In the rows, 128 means zero.
Z: a few groups of rows, each row roughly a mix of its group's hidden directions:
Z (67 x 10):
[[ 89 168 122 143 147 159  94 118  82 136]
 [121 169 117 117  87 120  74 144  93 123]
 [166 104 141 100 151  72 108  99 129 111]
 [117 155 109 160 156 153 165 119  90 167]
 [135  67 160 105 165 119 108 120 145 103]
 [105 138 139 148 111 109  87  86  77 111]
 [107 188 135 122 138 146 156  88  99 149]
 [148 150  84 116 177 126 171 124 106 149]
 [102 119 106 141 118 140 155 176 174 165]
 [114 161  97 175 106 144  88 126  94 144]
 [102 104 121 124 129  78 158 117 164 173]
 [ 92  91 126 150  99  99  85 156 154 133]
 [ 99 157 149 116 178 155 114  89  99 129]
 [105 199 121 129 146 159 138 111 104 143]
 [108 167 129 177  98 100 133 118 142 170]
 [130  99 121 111  89 107 156 191 142 124]
 [ 93 126  77 146 136 155 144 175 129 154]
 [163 103 151 124 127  87 163 157  86 141]
 [135 148 135 113 103  82  90 151  76 130]
 [132 180  92 175 121 152  97 118 120 141]
 [117  67 150 117  91  90 138 124 101 134]
 [137 107 123 142 180 149 178  88 137 127]
 [183 102 132 105 110 147 155 118 116  81]
 [155  87 120  73 171 121 150 130 138 116]
 [122 148 134  97  95 113 198 142 123 145]
 [ 73 148 118 143 128 143  93 131 178 150]
 [130 121 100 131 102 128 123 206 146 118]
 [133 106 108  94 172  84 151  94 109 139]
 [142  73 154 109 101  87 161 110 133 132]
 [113  90 127 135 108 119 112 178 183 138]
 [134 164 105 110 102 150  81 105 104  90]
 [137 165 131 141 130  91 170  94 144 172]
 [102 182 129 102 118 138 181 139 106 146]
 [135 165 105 114  85 161  89 121 107  96]
 [150 158 181 129 102 149 115  89 113  97]
 [ 91 167  98 148 158 162 112  89 131 138]
 [152 120 129 116  83  96 189 127 148 141]
 [ 83 101 150 145  84 146  86 142 132 110]
 [125 158 114 114 149 107  81  87  88 106]
 [146 138  87 172  71 118 120 150 131 143]
 [ 70  81 118 115 124 112 152 128 149 159]
 [156 101 140  92 111 115 102 113 150  71]
 [114 156 136 173  95  90 129 124 159 168]
 [162  85 158 115 101 102 157 170 134 125]
 [ 94 149  87 157 127 172 135 163 105 142]
 [ 77 144 134 139 126  99  88 152 155 165]
 [107 136 114 146  66 111 141 135  83 155]
 [167 146 185 107 114 142 139  90 137 105]
 [166  97 147 111 159  83 148 111  95 111]
 [158  70 130 150 135 112  84 112 152 112]
 [140 114 144 107 161  65 104 105 103 110]
 [144 140 117 122 156  67 149  86 119 155]
 [130 125  97 107 169  96 177 111 129 164]
 [118 126 122 149  98 181 161 159 165 149]
 [101 147 120 143  83 165 119 167 161 151]
 [169 166 145 131 120 168 160 152 166 133]
 [173  84 149 121 140 109 181 134 112 121]
 [ 79 151 138 112 164 159 104 141  86 124]
 [145 123 151 130 104 177 100 171 150  94]
 [176 180 165 136 115 150 129 104 121 108]
 [ 99 166 104 139  92 178 102 139 147 135]
 [127 103 137 109 136  69 154 102 163 158]
 [ 86 123 129 143 184 111 118  99 166 147]
 [147 115 178 113 111 110  90  91 121  91]
 [109 153 114 159 155 159  69 116 103 125]
 [122  89 121 159 134 131  57 132 112 116]
 [106 147 108 171 107 138  85 115  82 145]]

one row of each group, then the others: which group is each in?
[103 164 102 165 120 151  85 129  88 140] => S
[121 163 120 134  74 140 113 174  99 150] => P
[111 118 131 155 111  67  78 109 117 130] => M

[145 126 117 149 167 152 187 104  97 142] => P
[ 84  96 163 124  88 160 104 125 128 103] => M
[110 123  87 141 144 140  88 145  72 106] => M
[129 135 166 146  98 100  79  91 111 105] => M
[146 110 125 137 102 184 177 145 157 125] => P
[125  87 163 117 130  72 125 156 161 137] => P
